Each row is where one point has got to under a steady rotation. How many steps took it there?
The counts run from 0 to 254.
[-16   6   7   4  21 -23 -19   7 -36  19   1 -21 -30 -18  30 -11   8  -1
   1 -19   8   7 -46 -35 -23  31 -34 -13  14  31 -74  21   9  26 -44 -14
  26 -31 -34  33  -4  16  24   4  -3  16   9 -13 -22  38]  233
[ 20 -36  25  -4  -8  31  34   1 -20 -18 -21   9  -4  20  32 -35   9 -29
 -30  24  11   0 -11 -16 -12  17  -7  34   2 -14   4  60 -13   9  -7  26
 -16  -5  27  16 -30 -14  -4 -10  -2  -6  27  28 -65 -72]  154
[-18  40  18  -4   8  -4  10  18 -25   8  21  11 -25 -15 -10  29  47  30
 -33  19  22  -5  25 -23   0   3  15  -8  51  12  -7  -5 -36  43  13  10
  30  26 -39 -18   4 -45  22  -9 -20 -42  52   8 -19  13]  95
[ -3 -22   2 -13  15  24  13  -3  -4  10 -17   1  35 -10  30 -37 -31 -57
   4   5 -19  -6 -50 -10 -14  26 -24   0 -55 -13 -41  24  -3   1 -34 -11
 -19 -31  -5  32 -13  44  -3  -3  14  44 -13  -7 -33 -25]  143
[ 13 -12   1   9 -29  11 -12   1 -13   9  -2   1  20  20  14 -13 -60 -39
  39   9 -31  28  10  34  -8 -36  17  33 -43 -12  45 -54  28 -12  12  34
 -10  -7  27  19 -14  20   1   7  18   8 -49 -23 -13 -38]  47
[  2   7 -20 -40   0 -15 -25 -10 -41 -16  42 -15 -17  34  22  40   9  19
 -21  34  20 -13  24  18 -47  14  -8  21 -19  56   5  -1  38  20 -57  10
   7 -26  -9  -4   7  22 -25   1 -22  13  42  19 -34 -10]  241
[ 44 -20  -8 -35 -16 -13   4 -32  -7  -3 -13   2   4   9  15  62   9  16
 -17  56  13 -18  34  19 -26  24   2  40  43  -4   9   3  12   8 -36  11
  59  -4  27  28  -6 -16   5 -20  -6  -4 -15 -37  -4   5]  62
[  1   3  14 -18  -4 -47 -28 -23  -6  14  15  -9 -41  28  25  25  -1   0
 -10  -6  15  -1   6   5 -22   4 -38   6  18  24 -20  15  48  -2 -54  -6
  42 -59  18  38 -13  15  -1  23 -23  49   0 -21  15  27]  73
[ -3 -12  27 -25   1  24  28 -15 -35  -9  -6   9 -20  33  32 -35   7 -24
  -2  20 -13   3 -18 -20  -5   2 -12   2 -22 -25 -14  64 -12  17 -30   2
 -15 -35  -4  28 -14 -12  -2  -8  10   5   3  19 -49 -69]  155
[ 25  -9   5  16  18  -7   4   4   8   7 -36  34  42 -28  24  15 -57 -27
   6  33  -8  26 -33  30  -1  44 -10  44 -28  -4  23 -31   5  23  18  48
  13   6  21  29 -13 -16   8  -4   7  38  -4 -36  -8  -3]  216
[-15 -10   4 -18  27  14   4 -15 -44   6  38   4   0   0  11   9  26 -18
 -17  23 -19  -5 -34  -9 -26   3 -20 -18 -13  10 -50  34  16  25 -36 -16
 -12 -39 -62 -24   4  49 -22   3  23  28  33  19 -24 -13]  8
[-30  13 -11  22  -2  18   8  53 -36  -4  -5  -8  14  -1  -7 -42 -22 -26
  11 -19 -17  28  -9 -28  -8 -38   4 -15 -43  -4  23 -24  -5   0  29  51
 -26  10 -20  17  -3  22  25  -8   2 -49  19  12 -40  -9]  110
[ 40  -8 -14  13  22  17   8   1 -10  -1 -55  21  26  -8  -4  24  -4  35
  -3  19   5   7  15 -17  41  15 -10  -5  16 -28  -8  20 -59  18  25  20
  59  28 -20  35   1   8  25  16   3 -28   4 -49  28  44]  127
[ 27  -6  18  10  25 -11 -34 -35  10   1   5  24 -23  12 -14  37  36  30
 -23  27  22  -1 -19  -7  11  14 -15  -8  27  36 -21  37 -27  12  -1   1
   7 -30 -45 -32  -2  33 -14  38   4  36  55  11  25  26]  10
[ 40   9  11 -13  10   8 -32  23   4  17 -27  10  -9   1  28  21 -30   4
  10  45  32   5  11  20  22  19  34  44  -5  -4  -9  -9 -83  30  -6  15
  34  28  -8  36  30 -19   7  42  10   3 -20 -31  -8  -8]  139
[ -2   6 -38  21 -20   7 -27   9  -8   6   0 -42   6  20 -15 -15   0   6
  24 -30 -10  14  -4 -33   9 -33  -5 -33  -4   2 -19 -15   3 -24 -14   4
  23   2 -23  27   9  77  17  28  12 -15 -21  -4  42  73]  117
[ 31 -42 -41 -26 -37  22  29 -12  35 -40 -25 -26  44  29  11  10   9  -2
 -16  20  12 -23  43  -9  16  21  -5  12 -15 -27  17  32   3 -32 -17  -2
  11  29  57  32 -27  37 -22  -9 -21 -14   2 -10   3   1]  134
[-14 -12 -15  21 -31  24   1 -33  13  -4  23 -21  25  24 -23 -27  12 -28
  -2  -8 -38   6 -21  -6 -21 -39  -5 -27 -28  -2   4  -1  59 -39   9   1
 -49 -21 -13 -38 -31  64 -16   7  23  15  -4  23  10  -4]  27
[-15  -1  -6   7  -3  15 -23  23  45  19 -18 -17  32 -11  11 -57 -33 -40
  29 -24 -17  15 -17 -14  31 -10   6 -14 -45 -24 -35 -28 -26 -22   4 -14
  -3  14  -6  42   7  28  15  42  14  22 -42 -21  19  14]  130
[ -8   6   9  -3 -20   1 -13 -63  17   8  60   9  14  18 -24  36  35  15
 -21  28 -10 -15  16  27 -22 -11   9 -11  16  23  25  -8  45  -1  -4 -16
 -12 -30 -25 -68  -6  26 -39  10   5  40  12  20  31   4]  177
[ -1   0  27   9  -1  -7 -15  23 -39  26 -26   1 -39 -11  44 -32 -35 -32
  19 -19  -3  29 -34 -24  -5   2 -10  24  34 -14 -30   9 -15  10 -20  22
  25 -27   3  59   2 -33  41  -9   4  -9 -34 -35 -29   0]  65
[ 22  17   6  44 -11 -18 -11 -31  33  22   1  31   8  -2 -24  16  34  35
   4  -7  -8  10  22   1  29 -24  -3 -12  56 -16  23 -22  -9 -20  44  15
  37  -7 -26  -9  -9  -4  23  29  -5 -10   3 -28  62  45]  191
[ 36 -24  -5  -3 -18  24   5 -32  -1 -26  17   6  13  31 -23  33  34  12
 -35  47  16  -3  25  24 -28  -1  23  31   9  23  39   8  14   4   9  19
 -22  12   3 -57 -13  22 -43 -12   4 -18  39  44 -27 -34]  17
[  3 -12  20  14 -20 -10 -43  -8  23  16  12  -4 -35  48   9 -34 -15 -30
 -13 -17   7  19 -34   7 -16  -5  -2  18 -11  39 -11  -6  29 -21  -2  18
 -46 -44  11 -24  -8  29 -23  27  10  53   3  41  -5 -23]  163
[-12  -9   5 -15  -7  19  53 -16 -22   2 -20   8  40 -21   3   4  12  -7
  -3  26 -27 -13  25  -6   8 -10   1 -10  27 -63  -6  22 -16   3 -16 -26
  36   3 -14  31 -17 -20  27 -29   5 -30 -21 -48  -7 -13]  51
[ 26  -2  39  40  14 -16 -30  -7 -12  19 -16  32 -26 -15 -17  37  11   8
 -18  32   4  25 -44   1 -10   2  10  22  40  42  -7  -7 -32  38  31  32
   2  -9 -56 -44  12   2   2   7  26   2  14   2 -23  11]  171
[ -7  -3  38  48  -6  10  15  -2  32  19  -6  43   0  -7 -17 -48  28 -19
 -33  -7  -6  26 -42 -26  10   3  -2   0  36 -11  -5  14 -27   4  64  20
 -36  -6 -20 -37 -35 -20  13  -1   6 -10  35  34 -19 -12]  173
[ 20  -7  -2  27  14  17   6  18  14   9 -50  10  19 -12  14 -24   5  -3
   8   3  -2  14 -16 -38  50  12 -11 -20  11 -36 -23  23 -76 -12  20  10
  29  35 -16  54  -7  12  39  15  -2 -33   1 -30  22  34]  128
[-13 -21 -27  23 -35  10  31  -5  36   3 -17 -16  60 -16  -2 -46 -19 -32
  14 -27 -30  11 -18 -30  -1  -2 -26   0  -6 -37   9  -8  40 -45  23   7
 -11  10  36  20 -47  17  18 -22  -8  -6 -21 -19   7  28]  206
[ 13   2  30 -11  35  -1 -11 -34   3  17  12  39 -16  -8  10  49  29   5
 -26  45  16 -17  -7   7  13  25   7  -7  38   6 -40  26 -38  37 -27 -26
  18 -15 -49  -8  11   2 -18  31  10  51  22 -12  14 -11]  158
[-16   8  -2  21   0  20   8  29  21  19 -29   0  14 -11  13 -57 -14 -13
  32 -33  -3  20 -19 -50  42  -5   2 -30 -12 -40 -35  10 -49 -15  11 -14
   9  19  -3  52  13  17  38  27   8  -5 -33 -31  16  25]  129
[ -7  -5  18  -9   3   1 -23  -2 -67  26  26 -15 -44  10   1  19  19  -6
  -9  14  -8 -13 -17  -7 -38 -28  17  15  31  29 -31   7  -2  26 -43   0
  19 -28 -61 -23  14  19   5 -12  34 -24  -7  19 -43  -3]  169
[-21  17   9   5 -12  -2  37  -9 -62   3  -6  13  16   5  -4 -14 -13   2
  20 -12 -37  14  29 -29   8 -43   6 -29  21 -46   2  -2   0  14 -10   0
  33 -10 -22  39 -11   5  39 -20   7 -53 -15 -31   1  -5]  200
